In the rows, 128 means zero.
Named turns come first, each shown by rows before and after it. Which turns, in which order, take the first row of each pair that follows to the second? Write the first one first, as in the answered first pair.
Q_318:
[136 158 146 162 109 136 134 138 117 142 133 118 122 127 140 152 131 104]  ->  [128 152 139 147  81 136 129 127 108 117 133 134 112 140 141 131 131 110]
[164 141 153 173 143 212 124 161 107 149 130  90 140 119 100 187 138  93]  ->  [146 126 132 132  58 222 108 134  83  81 139 119 108 155 113 140 138 116]
[131 161 128 151 129 156 118 120 133 125 137 131 130 142 136 144 109 119]  ->  [117 152 125 135 109 144 117 108 129 104 134 147 119 148 137 123 114 125]
Q_425:
[ 95 121 126  91 138 131 115 111 103 114 132 163 108 104 156 108 142 118]  ->  [ 90 129 131 103 143 126 116 107 111 117 124 162 111  93 157 123 144 111]
[ 80 142 119 128 128 101 149 142 125 112 151 101 137 126  92 122  91  86]  ->  [ 84 145 128 138  73 126 133 112 167 109 134 117 131 139 118 147 112  96]
[118 118 107 131 139 127 140 138  78 122 130 125 118 150 115  82 105 114]  ->  [100 151 127 169 131 115 133 107 132 136  89 127 130 116 134 147 123  95]
Q_292:
[107 103 142 122 149  91 129 133 131 139 145 136 140 110  63 125 138  97]  ->  [110 114 136 120  65 136 106  98 140 100 139 152 113 143  99 131 136 120]
[ 95 166 118 134 152  85 139 119  96  93 117 132 131 106 136 121 105 119]  ->  [109  98 150 128 130  75 133 145 161 132 116 139 138  96  96 137 151 108]
[134 173 108 112 173 115 147  98 109 116 129 139 148 152 166 103  96 140]  ->  [151  99 141 111 174  96 145 136 177 163 126 140 165 131 116 118 144 121]
Q_62:
[115 124 134 138 116 124 119 139 147 132 123 121 130 120 107 133 134 119]  ->  [115 128 128 132 135 119 124 148 124 126 130 116 131 119 104 115 121 117]
[133 111 121 117 153 106 131 132 114 126 134 129 137 120 115 118 124 119]  ->  [130 108 129 123 127 105 124 116 148 130 115 139 138 116 124 135 143 120]
[147 110 140 140 131 173 145 187 105 145 195 122 160 105  97 143 122  83]  ->  [106 126 115  86 154  92 162 127 112  93 152 177 172 116 138  65 129 107]
[109 159 133 128 184  98 134 144 167 159  95 129 162 110 121 171 147  88]  ->  [117 162 130 132 195 105 135 158 148 161 104 120 160 110 111 166 139  87]
Q_850:
[108 142 138 144  88 174  99 110 127 118 104 132 104 131 143 159 126 123]  ->  [127 138 143 141 131 171 106 110 166 152  95 135 130 140 161 158 135 133]
[127 130 109 112 174 110 132 157  52 109 153 126 115 121 105  85  95 119]  ->  [ 94 168 117 137 165  91 129 131  69 103 123 132 116  88 113 126  96  99]
[111 126 117 138 152  99 135 155 101 121 113 131 139  99 123 120 132 120]  ->  [118 122 116 136 160 102 140 153 111 127 115 127 147 105 128 118 133 124]
[ 94 141 137 108 103 119 119 103  76  56 109 136 113  95  96 108  89 119]  ->  [109 170 148 126 166  95 130  77 149 104  66 140 156  86 138 140 105 123]

Between the rows of a pair lie 2 to 3 turns.
[117 147 116 116 154  93 130  98 123 119 125 135 121 151 136 112 147 142]  ->  [136 146 122 127 135 122 123  93 149 134 124 134 118 168 151 134 153 150] : Q_318 then Q_425
[112 122 132  68  84 139 113 124 112  74 140 128 102 167 102 106 120 146]  ->  [111 119 168 118 120 119 113 149 167 139 123 108 128 103  68 181 145 101] : Q_425 then Q_292 then Q_318
[110 102 112 111 102 107  92 128 122  98 102 194 162 140 117  92 121 115]  ->  [144  95 131 142 100 144  84 140 170 148  96 178 170 136 120 148 137 108] : Q_292 then Q_62 then Q_850
[114 154 126 149 129  93 115 122 118 119 124 112 112 101 128 140 113 113]  ->  [132 153 117 140 147 107 119 136  96 125 137 106 114 117 131 125 101 122] : Q_425 then Q_292 then Q_318
[155 139 143 129 112 178 134 110 211 152 108 117  99 183 178 144 141 145]  ->  [127 163 123 139 112 188 135 156  82 104 162  85  66 153 128 133  88 116] : Q_62 then Q_850
[121 120 123  98  83 104 119  76 179  99  80 173 106 162 162  93 148 161]  ->  [153 135 107 103 201 116 153 152  78 132 139 118 119 161 130  63  92 154] : Q_292 then Q_318 then Q_850
[125 173 139 101 169 102 125  92 123 124 120 115 146 123 163 122 110 108]  ->  [173 122 150  93 147 150 116 122 153 162 141 106 146 156 154 122 128 126] : Q_62 then Q_850
[135 110 139 136 124 137 124 121 192 145 113 150 144 119 141 163 166 115]  ->  [120 163 104 130 108 158 126 101 106  83 132 146 117 145 168 135 116 131] : Q_850 then Q_292 then Q_850
[114 180 114 139 129 134 129  85  78 101 123 119 128 152 135 116  83 141]  ->  [130 180 130 165 119 149 122  75 147 138  96 120 143 149 153 164 107 142] : Q_850 then Q_62
[ 91  97 137  98 115  73 151 135 109 104 107 128 140 108  92 129 137 113]  ->  [ 98 132 127 122  89 133 142 135  66  87 127 105 115 124 109 153 104 117] : Q_292 then Q_62 then Q_292
[104 156 125 139 134 117 132 129 134 113  67 163 136 109 128 133 127 124]  ->  [115 167 125 148 158 127 138 141 120 123  77 147 140 111 131 135 112 126] : Q_318 then Q_62 then Q_62
[131 162 132 166 211 105 138 138 122 168 129 114 159 103 123 177 112  94]  ->  [142 104 145 148  56 167  95 113 180 144 131 144 118 146 133 187 152 119] : Q_292 then Q_318
[134 149 115 141 116 153 122 136 106 123 146 102 112 141 129 141 112 119]  ->  [121 132 121 131 149 103 137 146 106 131 141 107 128 116 103 126 124 105] : Q_425 then Q_318 then Q_292
[130 137 116 104 115 138 123 101 134 114  97 141 141 155 176  82  81 170]  ->  [159 126 149 155 149 164 121 154 154 182 116  95 153 118 131 152  89 134] : Q_292 then Q_425 then Q_62
[117 125 157 182 125 135  97 141 106 136 143 116 123 100  69 179 153 140]  ->  [111  98 132 117 103 111 100 110 103  91 137 158 118 146  93  89 164 181] : Q_62 then Q_62 then Q_425
[141  75 145  99  74 138 113 129 146 122 131 154 120 158 131  93 158 149]  ->  [119 140 132 104 194  79 148 127  95 128 118 141 150 126 140  76 119 133] : Q_318 then Q_292 then Q_292
[ 59  84 153 110 122 100 117 179  79  97 178 128  95  79  33 113  98  97]  ->  [ 31  97 154  88 128  40 122 121 136  85 123 171 119  77  74  96 124 107] : Q_318 then Q_62
[162  88 163 185 156 135 115 156 179 215 136 124 131 120 122 148 167 100]  ->  [112 105 127 138 205  56 142 146  87 146 142 147 127 108 108  54 138 100] : Q_850 then Q_425 then Q_62
[157 177 117 159 167 169 139 133  89 140 144 113 125 154 156 155 103 137]  ->  [155  77 135 108 120 118 129 129 181 152 121 162 137 159 131 116 178 148] : Q_292 then Q_62 then Q_292
[120 156 133 144 109 141 119 116 123 128 117 126 112 116 113 157 127 101]  ->  [138 150 134 131 141 134 128 107 159 150 101 135 133 131 134 148 139 117] : Q_318 then Q_850
[102  82 142 122 105 106 122 165 134 141 113 125 152 100  78 158 167 119]  ->  [ 74 145 125 128 106  89 126 108 133 107  77 143 155  98 129 163 149 129] : Q_292 then Q_292 then Q_62
[ 80 124 136 112 137  49 142 101 165 106  99 158 134  90 120 117 155 107]  ->  [ 91 105 122  85 152  52 149 123 122  97 130 153 126 111 105  71 143 118] : Q_425 then Q_425
[142 116 118 111 159 104 150 127 119 141 130 136 140 144 139 102 132 133]  ->  [137 121 117 118 129 131 138 143  80 121 151 124 115 140 121 111 118 121] : Q_318 then Q_850
[141  66 140 106 153  82 129 139 150 152 112 138 128 124 107 119 145 133]  ->  [128 126 120 114  93 124 115  82 127 100  99 148 103 154 170 128 117 159] : Q_425 then Q_292
[134 109 126 128 107 137 117 124 140 113  91 144 102 143 155 109 124 156]  ->  [115 124 124 130 154  96 135 125 128 116  85 145 117 121 144 101 116 139] : Q_62 then Q_425 then Q_62
[147  49 156 112 158  88 134 173 177 163 122 118 154 106  79  91 160 134]  ->  [155 114 156 168 178 139 129 194 118 176 147  68 141  85  81 154 112 111] : Q_318 then Q_318 then Q_425
[ 94  99 128 125  43 169 105 155  79  92 165 121  76 109  98 132 131 108]  ->  [ 80 120 153 160 129 101 124 150 141 146 124 116 121  45  85 181 151  68] : Q_292 then Q_292 then Q_850
[144  86 135  98 113 112 112 148 139 119 143 127 118 141 117  95 143 137]  ->  [138 113 134 113  79 137 100 124 149 106 128 129 109 145 144 119 140 143] : Q_292 then Q_62
[156 125 137 108 159 147 126 154 169 135 153 105 151 148 130 121 124 150]  ->  [145 137 139 120 166 133 127 139 184 141 133 107 156 129 134 138 128 141] : Q_62 then Q_425 then Q_62
[124 121 126 138 135 115 125 121 159 138 113 141 141 120 137 134 140 122]  ->  [129 119 125 135 119 126 121 117 161 134 115 145 138 132 138 130 140 129] : Q_425 then Q_425 then Q_425
[ 79 131 106 103 121  73 153 121  80  91 129 132 128 103  89  97 111 109]  ->  [103  76 138 117  70 105 132 144 143 130 132 125 122 100  63 138 149  97] : Q_292 then Q_62 then Q_425
[132 130 111 100 155  91 146 139 145 157  90 103 107 123 136  82 150 112]  ->  [155 106 119 103 100 142 127 156 150 161 114  93  86 143 126  97 159 119] : Q_425 then Q_850 then Q_62
[154 122 130 134 190 130 139 143 141 161 119 133 156 126 143 113 116 143]  ->  [158 122 121 138 146 173 126 157  93 137 154 119 128 140 133 115  94 142] : Q_318 then Q_425 then Q_850
[ 77 191 121 181  85 118 116  78 116 102 102 137 110  71 138 205 125  88]  ->  [ 91 122 135 162 151  81 137 160  89 141 144 115 128  42  53 168 136  65] : Q_62 then Q_318 then Q_292
[ 92 100 121 109 124  91 140 136  86 111 148 112 117 102  85  74 123 133]  ->  [145 110 144 141 169 130 142 134 177 196 122  98 156 117 126 136 139 146] : Q_425 then Q_318 then Q_850
[115 115 127 111 110 134 139 112 101 100 127 124 127 162 121 104 132 140]  ->  [120  88 140 112 119 122 141 127 127 120 127 123 134 155 100 109 152 134] : Q_292 then Q_292
[133 134 107  91 106 113 125 115 130 149 134 137 131 152 143 111  99 149]  ->  [129 117 125 100 112  93 122 122 164 170 123 138 139 125 123 135 120 131] : Q_425 then Q_292
[136 139 131 140  94 174 119 158  81 124 167  91  91 134 100 153 103 123]  ->  [ 87 176 112 111 149  79 142 104  80  89 117 131 112 115 127 105 103 123] : Q_425 then Q_62
[103  98 135 106 114  87 127 132 154 121 106 141 127  86  99 123 149 114]  ->  [109  98 135 104  95  95 121 123 169 119  98 145 126  98 113 124 155 125] : Q_425 then Q_850
[160 124 132 124 187 155 124 178 113 166 151 115 130 142 126 132 111 140]  ->  [148 112 119  88 165 139 125 155 107 132 145 144 123 165 141  80 114 160] : Q_292 then Q_62
[150 103 127 104 155 131 141 138 138 148 132 130 138 152 123  92 136 148]  ->  [103 130 137 133  82 119 119 107 140 104 109 140 112 111 117 141 142 117] : Q_62 then Q_850 then Q_850
[140 108 144 141 174  90 151 174 151 170 123 101 149  84  78 147 137 100]  ->  [120 118 149 137 106  89 132 116 208 143  82 139 140  96 118 164 161 114] : Q_62 then Q_850 then Q_425
[158  98 144 143 161 190 121 170 137 189 162 117 108 134 102 149 112 126]  ->  [135 145 115 123 224 146 145 142  98 158 146 134 121 139 133 103  84 139] : Q_425 then Q_62 then Q_318
[ 90 172 103 131 122  98 130 101  93 105 101 117 124  91 138 123  96 131]  ->  [100 118 127 133  86  94 119 104 169 136  88 131 129  84 117 149 144 125] : Q_292 then Q_292 then Q_318
[155 119 113  92  83 131 116 143 103  87 115 139 107 150 117  90 107 145]  ->  [137 128 116  87 123  82 130 130 113  84  93 151 124 130 119  80 110 138] : Q_318 then Q_292 then Q_292
[131 164 138 154 150 128 134 128 130 156 117 114 132  97 135 174 118 106]  ->  [160 100 127 111  98 167 124 151 111 137 159 120 112 150 124 115 126 138] : Q_292 then Q_425
[120  95 118 113 145 112 130 115 168 133 107 168 147 142 152 109 145 157]  ->  [142 106 129 156 111 175 114 136 160 151 128 136 130 141 146 169 136 147] : Q_292 then Q_62
[ 94 172 128 133 124 105 123 118 122 104 123 126 109  94 110 139 137 111]  ->  [146 136 125 107 123 143 122 115 175 134 126 137 121 158 147 112 156 159] : Q_850 then Q_425
[104 105 132 124 125 151 116 158 106 143 167 128 102 163 113 117 160 139]  ->  [ 99 127 125 130 147 145 125 157  83 135 171 122 107 158 122 116 145 138] : Q_425 then Q_425 then Q_62
[133  92 133 108 149 115 134 167 101 140 140 109 138 112  90  98 130 101]  ->  [ 92 141 134 132  81 119 115 112 116  99 106 127 119  94 124 144 131  95] : Q_292 then Q_62 then Q_850
[138  96 132 120 110 118 105 133 165 123 132 145 123 127 120 128 140 141]  ->  [144 101 129 130 122 130 110 159 124 125 158 125 117 123 101 126 122 130] : Q_850 then Q_62
[113 122 147 125 174 124 147 164 110 140 144 148 132 115 107 115 131 102]  ->  [105 107 140  98 113 126 133 134 131 109 133 178 118 140 129  94 149 124] : Q_292 then Q_62 then Q_62
[162 165 119 154 165 165 128 134 154 187 126 101 147 143 144 163 119 151]  ->  [130 144  90  84 139 120 133 107 116 116 125 148 133 172 150  66 119 176] : Q_850 then Q_62
[ 97 172 135 160 140 122 141 125 107 117 114 124 128  90 128 157 118 110]  ->  [119 137 140 141 182 108 153 155 110 145 127 120 143  99 105 129 125 113] : Q_292 then Q_62 then Q_850
[151 120 141 129 126 164 136 153  91 137 170 101 117 133 121 139 108 134]  ->  [120 135 135 103 178  85 156 114 123 129 123 135 146 121 143 102 122 140] : Q_62 then Q_318
[111 174 109 108 186 103 176 124  95 122 128  99 139  97 133 121  97 124]  ->  [152 142 134 137 150 167 157 159 133 171 148  72 132 102 112 175 113 114] : Q_425 then Q_62 then Q_292
[126  81 152 132  76 152 129 174 103 129 170 116  98 116  68 128 150 112]  ->  [ 92 126 129 110 165  73 161 145  73 110 141 135 127  99  89  80 132 112] : Q_292 then Q_62 then Q_292
